128 stands for zero in the data rows.
Here are some rows, each followed by its group. Rows of different groups can look alike.
[151, 161, 147, 136, 161, 139, 164, 102, 99, 144, 62, 167] 1
[138, 142, 147, 127, 121, 148, 89, 67, 144, 178, 112, 129] 2
[113, 171, 144, 115, 57, 140, 126, 156, 147, 91, 140, 157] 3
[150, 182, 157, 136, 37, 171, 129, 173, 160, 105, 127, 119] 3
[83, 95, 128, 188, 176, 83, 152, 123, 101, 139, 120, 117] 4
[149, 95, 151, 130, 147, 98, 90, 90, 160, 155, 107, 115] 2
[179, 147, 144, 160, 144, 118, 157, 116, 135, 134, 60, 151] 1
[189, 162, 189, 140, 182, 143, 132, 106, 132, 149, 72, 103] 1
[86, 123, 109, 128, 144, 122, 159, 146, 83, 116, 146, 123] 5
[181, 116, 128, 131, 148, 122, 138, 152, 105, 131, 125, 150] 1
[145, 151, 153, 139, 123, 199, 72, 106, 93, 154, 114, 135] 2
[133, 160, 32, 134, 87, 216, 124, 182, 146, 96, 135, 135] 3
[130, 67, 59, 116, 151, 111, 116, 159, 149, 164, 145, 180] 2
[76, 103, 142, 142, 149, 169, 143, 118, 80, 152, 122, 126] 4
[146, 149, 125, 133, 108, 157, 102, 171, 152, 106, 141, 140] 3
[123, 115, 82, 118, 156, 30, 124, 168, 163, 79, 171, 110] 3
[102, 92, 163, 121, 135, 138, 114, 103, 133, 164, 117, 101] 4
[88, 103, 155, 105, 167, 118, 127, 96, 114, 164, 93, 97] 4
[102, 189, 151, 124, 60, 124, 150, 137, 129, 86, 151, 107] 5
[135, 64, 164, 116, 124, 71, 99, 89, 160, 174, 103, 126] 2
[97, 159, 111, 110, 129, 121, 148, 116, 84, 101, 205, 124] 5
[160, 156, 195, 128, 177, 152, 148, 81, 126, 155, 56, 137] 1
[153, 150, 152, 139, 151, 177, 86, 76, 113, 161, 123, 110] 2
[86, 97, 134, 135, 150, 99, 117, 114, 105, 157, 145, 111] 4
[102, 97, 102, 133, 145, 71, 153, 147, 125, 99, 163, 108] 5
[157, 160, 137, 146, 119, 179, 113, 117, 139, 111, 148, 135] 3
[146, 159, 175, 149, 123, 126, 133, 97, 97, 150, 90, 152] 1
[167, 168, 121, 112, 96, 160, 119, 172, 164, 92, 146, 131] 1
[73, 135, 102, 121, 123, 134, 152, 94, 80, 88, 111, 125] 4
[113, 104, 119, 124, 161, 86, 145, 135, 81, 124, 140, 120] 4
[150, 115, 140, 169, 140, 104, 116, 150, 152, 90, 158, 134] 1
[167, 157, 121, 119, 101, 154, 129, 159, 167, 113, 159, 114] 3
[106, 92, 68, 115, 138, 71, 144, 126, 128, 120, 146, 101] 4
[147, 81, 152, 121, 154, 95, 81, 110, 165, 174, 99, 149] 2
[83, 92, 113, 103, 157, 94, 159, 166, 92, 110, 154, 126] 4
[81, 66, 113, 120, 129, 143, 129, 111, 99, 149, 115, 122] 4
[160, 154, 110, 150, 143, 154, 74, 122, 92, 151, 90, 122] 2
[127, 99, 63, 132, 127, 87, 121, 170, 167, 93, 185, 132] 1
[124, 122, 138, 124, 115, 100, 123, 170, 153, 104, 172, 134] 3
[177, 153, 152, 128, 153, 116, 141, 92, 120, 151, 76, 146] 1
[85, 96, 66, 115, 173, 80, 165, 158, 107, 101, 136, 122] 4
[118, 77, 121, 103, 109, 135, 100, 117, 160, 161, 119, 107] 2
[92, 148, 91, 110, 124, 128, 174, 117, 90, 110, 133, 123] 5
[155, 153, 138, 133, 107, 156, 114, 163, 168, 111, 142, 123] 1
[96, 91, 97, 128, 160, 86, 145, 110, 74, 129, 156, 109] 4
[153, 139, 133, 139, 92, 148, 108, 172, 160, 105, 129, 154] 3
[165, 176, 148, 125, 115, 181, 115, 116, 149, 123, 114, 0] 3
[151, 166, 121, 131, 128, 150, 111, 138, 156, 78, 138, 121] 1
[155, 175, 163, 125, 83, 135, 120, 172, 166, 106, 158, 137] 3
[159, 175, 157, 132, 128, 153, 145, 150, 157, 116, 147, 119] 1
[97, 131, 83, 125, 125, 101, 160, 138, 113, 201, 178, 108] 5
[157, 131, 157, 145, 76, 159, 111, 158, 175, 103, 117, 112] 3
[139, 135, 136, 129, 166, 146, 92, 111, 132, 163, 84, 113] 2
[181, 133, 144, 142, 147, 181, 114, 124, 144, 125, 118, 126] 1
[130, 54, 139, 122, 143, 80, 123, 63, 146, 167, 107, 116] 2
[188, 167, 119, 103, 65, 150, 128, 122, 184, 129, 162, 126] 3
Which group is second nearest to each row below, going by the average distance to the group's rows?
[81, 122, 83, 116, 134, 104, 164, 140, 100, 130, 152, 125] ~ 4
Which group is nearest to each row below, going by the average distance to the group's rows?
[84, 120, 107, 145, 146, 87, 230, 105, 88, 97, 188, 125] ~ 5
[80, 169, 139, 100, 141, 128, 184, 94, 86, 132, 153, 101] ~ 5
[78, 97, 105, 120, 167, 111, 166, 116, 77, 115, 134, 112] ~ 4
Which group is nearest to each row below, going by the distance to the centre of the group?
[167, 125, 111, 136, 122, 165, 111, 127, 165, 122, 127, 138] ~ 1
[116, 92, 95, 139, 147, 106, 112, 105, 117, 133, 130, 123] ~ 4
[127, 71, 154, 119, 123, 90, 100, 115, 136, 168, 93, 130] ~ 2
[119, 155, 126, 132, 65, 130, 118, 148, 156, 104, 160, 145] ~ 3
[83, 103, 85, 128, 158, 88, 152, 157, 98, 102, 135, 116] ~ 4
[105, 86, 115, 118, 153, 109, 140, 109, 98, 139, 125, 98] ~ 4
[197, 150, 138, 153, 167, 94, 136, 89, 117, 119, 54, 161] ~ 1
[121, 96, 168, 121, 127, 83, 105, 75, 164, 148, 88, 120] ~ 2
[86, 116, 120, 140, 137, 147, 130, 81, 92, 164, 104, 132] ~ 4
[175, 156, 146, 131, 189, 140, 138, 131, 149, 130, 90, 138] ~ 1
Which group is second nearest to each row below, going by the distance to the centre of the group?
[161, 147, 147, 122, 140, 159, 98, 84, 97, 150, 71, 121] ~ 1
[154, 138, 123, 134, 109, 137, 115, 161, 148, 108, 150, 138] ~ 1
[142, 73, 148, 149, 92, 159, 120, 165, 161, 127, 147, 128] ~ 1
